One turn moves each row of this set onto another row. After a few examples, where does it send each row asked below?
Mog: [ 19 -11 -16 -13  11  10  -2  13   3   4   6  29  26  10 -11   8  14  -9
 -31  -1   1   2 -12 -20 -13  -1 -13  -1   7  26 -12  -8   6 -10   7  29
  -7  23   3 -10   1 -10   1 -11   9  -8]
gekad: [ -2   0   1 -25  10  31  20  12  -4  -7  -5  30  12 -11  11  38  21  -6
  21 -11  11  -7  16  23 -15   5  15 -19   0  -2  15  -4   2   4   0  33
  11  -4 -12  -3  16  21  -9  -4  12  -9]
fezu: [ 30  -6  26 -26 -13  18   0   6 -13  -7  -8   6  -2  -7 -11  20   9  -2
  -2   8 -25 -12   9 -10   4  20 -15 -36  13  12  18   4  12 -31   9   0
 -21   8 -18  -4  -5   6 -10   0  18   9]
gonu: [ 35  -8  20 -18 -12  19  -6  13  -5 -13 -11   8   7  -1  -6  26   5   0
  -6  15 -19 -13   8 -10   4  16 -13 -31  13  17  28   9  15 -24  10  -1
 -25  10 -21  -6  -5  13 -12   0  21  18]
Fofe: [  9 -17   6  -7  -6  10  24  -2  15   5  20  38   1   2  -9  26 -13  -9
   7  -1  23   0  -3  -4 -11  12 -21 -20 -22  19   0   1   9   2  14  24
 -32  -7 -14  -6  15  13 -19 -28   9  -5]
Tomek: [ 27  -5  19 -34 -15  15  -2  10 -10  -5 -11   2   7  -5  -5  11  10   4
   5   6 -21  -2   7 -17  10  18 -21 -34   6   9  17   8   8 -26  13  -3
 -15  11 -22  -6  -8  12 -14  -7  17  18]
Pokiz: [ -5   3   2 -18  11  25  21  17  -1 -13   0  29  14  -6   9  37  25  -7
  14 -20  11  -7  23  10 -18   1  10 -19  -4  -6  19   3   1   6  -2  30
  15  -2  -4  -6  12  18  -8  -5  14 -11]
sivam: [ 20 -13  -7 -16  12   7  -3  13   2   9  20  27  19  15  -7  11  20  -5
 -24   0   6   2 -12 -30 -12  -4 -16  -4   9  29 -15 -16   4 -13   7  33
  -3  12   4  -1   6  -4  -9 -15   7 -16]
rom: [ 10 -13  -5  -1 -12  -2   3   5  -9   2   1   4 -14   4   3  44  -9   2
   7 -14  12   0  21  -8   0  20 -12 -16 -21   5   6   7  14  -9  26  25
 -13  -1 -19 -13   6  21 -15 -38  16  -5]
bazov: [ 18  -3 -15 -13  20   4   0  11   6  15  17  23  14   8 -11  14  27 -13
 -27   2   8   9 -14 -19  -3  -4 -16   3   6  29  -9  -5  13 -15  10  32
  -2  11   2  -3   4   0  -7  -9   0 -12]
Gulis: [ 22 -19   6 -21   3   1  16  -2 -11   6  16  14 -24  -5 -21  22 -17 -14
  -4  -9   7  -1 -13   7   5   8  -6 -15  -8   5  -9   8  16 -19  19  22
 -14  -8 -34 -13   5  -1  -4 -18  12  -4]
Luko: [ 13  -9 -12  -6  17   8  -5  13  -3  11  11  27  21  19  -6   8  11  -6
 -28   1   4   2  -9 -27 -15  -2  -5   0   9  22 -16  -4   7 -13  10  32
   3  20  -2  -4   1 -10  -5 -14  10 -15]
nira: [ 28 -11  25 -27  -8  16  -5  10  -5  -8 -21   6   5  -3  -6  25   5   1
  -4   6 -23 -11   8  -9   3  17 -13 -26  10   7  26   9  11 -30   0   1
 -18   9 -20  -8  -9  10 -15   3  21  16]
mibi: [ -3  10  -3 -19   3  27  13   9  -1 -11   2  33   6  -7  13  28  21 -14
  19 -15  11 -12  23  14 -12   7   7 -23 -12  -4  15  -4   6  -1   2  24
  13 -10   7   4   2  25 -11  -3  10  -5]
varul: [ -3  -4   0 -13   8  29  12  15  -7  -6  -1  21   4  -9   7  42  28  -7
  19 -17  12  -8  23  18 -17  10   4 -21  -6  -2  15  -8   5   2   3  26
  16 -10  -1   5  14  20 -11  -6  15 -12]

Mog goes to Pokiz
Tomek goes to bazov
Now find these:
Gulis goes to Fofe
gekad goes to gonu
fezu goes to sivam

